One vector is turned by the same rotation once a tick. Each row is the vector after some number of ticks, and that number follows the row.
The counts run from 0 to 235.
[  7  17  -1   0 -10 -18   8  -5   3 -12   1   1  20  14  -9  15  -8 -19
  -5  -6   7  12  12  -6   9   8   0  -2  16   4  15   8  -4  -2  -2  16]
175
[-13   4   3   6   1 -14   2  11   6 -28  18  -2   4 -18 -13  14   8  -8
  -2   0   4   9   7 -11  -2 -11   4 -12  -5   0   5  23  -6  -1 -13   8]
132
[ 14   8   6   1  -4 -14  -3  11 -16  -9 -13   4  18   9   3   8  -6 -11
  10  -6  12   7  19 -11   6   6  10   2   3  -2  15  -5   1   2   1  24]
163
[ 10   5   0  -4   9 -19  -4  -9  11 -10   1   5  11   0 -12  14  -4   0
  19   6  17   8   0 -16  -2   4  17  16   1  -6  10   0  -4  12  14  13]
138
[  5  11  -2  19  -5 -14   6  -1   5 -19  -6   3  22  -4   0   8 -13  -8
   5  -7   7   5   5 -10   5 -11   1  -2  17 -13   9  14 -15   2   0  14]
77
[  0  -1   5   1  -1 -15  -3   2  -9 -28  17   2  14   2  -6  10  13 -13
   3  -5   9  -1  18 -10  -4  -5  -1 -14  -5  -9  13   6 -12   9   3   5]
147
[  5   4   9   1  -3 -13  -8  13   7   0 -10  -2  -3  -5 -16  17 -12  -8
  14  -5  15  21   1  -4  -9  18  19  10   7   6  12  -1  -1   8  12   9]
54
[  9   5  12  -8  -3 -23   4  -4  -7 -19  -6  -4   8  13 -11  17   6  -1
  11  -6  27  -3   2 -12   4   0   0  -5   1  -4  13   6  -5   9  13   5]
37
[ -8  -5   6  10  -3   3 -11  23  -1 -16   6  -6   9 -19  -7  -2  -5  -7
   6  -4   5   8  20  -8  -1  -2   0 -10  -8   2  13   6 -13  -8 -11  25]
217
[  3  -1  22  -1   3  -9  -3   6   3 -20  -1   4   4  -7  -8  12   3  14
  22  -9  15   0   0 -12   1   3  -3  -9  -7  -2  18   5 -23   0  16  -1]
209
[  5  -2   9  13 -17  -2   6  12   1 -16  -4  -8  15  -3 -12   4  -4   0
  11 -11  16   1  10  -6   2  -9  -7   4   7  -6   6  12 -22   6  -1  21]
92
[ 11  -2  23  -2   1  -6   2  21  -4  -7  -2   5   0  -3  -9  12   4  14
  18  -6  16  -1  15 -13   7   9   3   4 -11  14  10   7  -8 -10  -2  15]
108
[ 10   7  17  -4  -1   4 -15  -8   0  -5   3  -7   6   1 -16   1 -13  -7
   4   2  16   9   9 -10   8   1 -10 -17  -3   9  21  -7 -13   1   6  20]
100
[  4   6  11  -1  -4 -26  15   8  -2 -22  11  11   4   0 -10   9  10   0
   9  -8  13  -6  -5 -19   4 -10   2   6  -8   1  12  23  -8   4  -1   6]
22
[ -4   2   9  12  -1 -20   6  20   0  -7  16   6   2  -1 -18   8   7 -13
  -4   4   8  13  12  -8   3  -6  -2   2  -6   8   4  11  11  10 -16  23]
32
[ 16   0  11  -7   0 -14  -7  -8 -11 -14  -8  -7   6  10  -9  15   0  -2
  15   5  31  -1   5 -18  -3  -2   7   3   4   6  11  -3  -3  13   5   5]
38
[  4  -3  11   3 -10  -5 -19   6   1 -12   7 -15  -7 -15 -17  15 -11 -13
   6  -3   9  18   6  -5 -19  11  11  -5   3  12   6   4 -13   3  -1  -2]
56
[  4   9  15  13  -1 -15   0  13  13  -7   6   9  -6 -20 -12   9  -9  -7
  13  -4  -5  20  -8  -9 -11  12  10   7   2   8   7  10 -10   7   2   0]
69
[ 12   2  10  13  -8  -8  -9   2  -1 -17  -7  -9   2 -20  -4  11 -14  -3
  18  -3   9  10   2 -13 -14   5  16  11  12   5   0  11 -18   3  -3  -1]
67
[  2  -7  16  18   5  -7  -3  19  -4 -22   1  -1   9 -17  -4  11   6  14
  15  -6  10   1  15 -13   1  -4  -2  -3  -3   0   3  11 -14  -1 -10   9]
206
[ -2   1   7  15  -5 -12   2  26   1  -6   1   0  13  -4 -13  10  -4   1
   3  -4  12   8  13 -11  12   3  -5  11   5   9  10  13   3  -5 -19  22]
105
[  8   6  14  17  -6 -14  13  19   8 -10  -7   8   2 -16  -7  11  -6   0
  19 -11   4  12  -1  -6  -6  -1   7  16   2  -6   3   9 -15   8  10  17]
80
[  0  -2  14   0 -10  -9   4  20  -3 -21   3   2   3 -13  -4   8   3   4
  16 -15  10  -1   3 -11  -5  -2  11  -1 -12  -3  12  19 -21  -7   4  11]
8
[ 17   7  24   6   6  -7  -9   0   1 -14  12   5  -8 -19  -7   7  -6  -9
   9  -4  -7  16  12  -9 -10   7  10 -15 -13  11   6  -1 -15   3  -1   6]
71
[ 12  11   5  13  -6 -18   8  14  -1  -6 -13   0  10  -4  -3  14 -12  -6
   7  -3   9  12  11 -11   5   4  10  17  15   4   3  11   2   0 -11  19]
178
[ 16   5  21  -2  -1 -21   7  -3 -12 -22   0   6   0  -4  -1   5   5   2
  14   1  19  -7  -2 -24   3 -12   2  -4 -15   2  10  14  -5   6  -3   5]
23
[ -8   6   2  15   5  -5 -15  15  13  -2   7   3  12 -15 -13  -4 -16 -13
   2   3   5  23   1 -10   6   6  -4   1   3   4  18   4  -6   2  -6  20]
215
[  8  10  24   9  15 -15   3  -5  17  -8   3  13  -1  -7 -16  15  -6   8
  11   3   5  15  -9 -13   3   6  -4  -7  -3   9  12   0  -7   8   9  -3]
197
[  0  10   1  -7   9  -7  -9  -3  18  -2  -1  -2  -3  -9 -22  10 -15 -10
  10   8  14  20  -2  -7  -4   8  17   6  -5   4  12   1   0   1   8  23]
127
[  4   6   5   0   0   0 -12   4  -2 -15   4  -8   3 -18  -8  -8 -18 -20
   2   4  10  11   6 -10   0 -11   9  -7  -9   2  12   7  -5  -2  -6  32]
16
[  8   5   8   6   2 -14  -9   4 -15 -20 -15  -3  15  -5   3   1  -8  -9
  19   0  23   3   0 -23   1  -6   8   4   1  -8  11   2  -6  16   6   6]
151
[ 11  10  10 -11  10  -3 -16  -7   4  -9  -8  -7  -6 -13 -10   9 -17  -3
  14   9  19  13  -1 -14  -3   1  19  -2  -6   6  11  -1  -2  -3   6  17]
126
[ 10   2  15   2   1 -10 -13  11  -6  -7 -20  -8  -1 -10  -5  15 -13  -4
  16  -2  21  16   8  -9  -9  12  19   6   6   5   7  -4  -1   7   6   7]
53
[ 18  -2   9   5 -20 -12  -8  11 -13  -7 -10  -7   4  -3  -6   6 -11  -9
  15  -8  20   5   7 -12 -11   5  12  15  10   8   4   4 -12   7  -3   8]
166
[ -1  -2  11   8 -10 -17  -5  10   1  -9  26   6  -2  -2 -22   4   3 -23
   1  -5   3  15  -2  -6  -9   8  -4  -2  -2   8  15   4 -10  16   4   2]
157
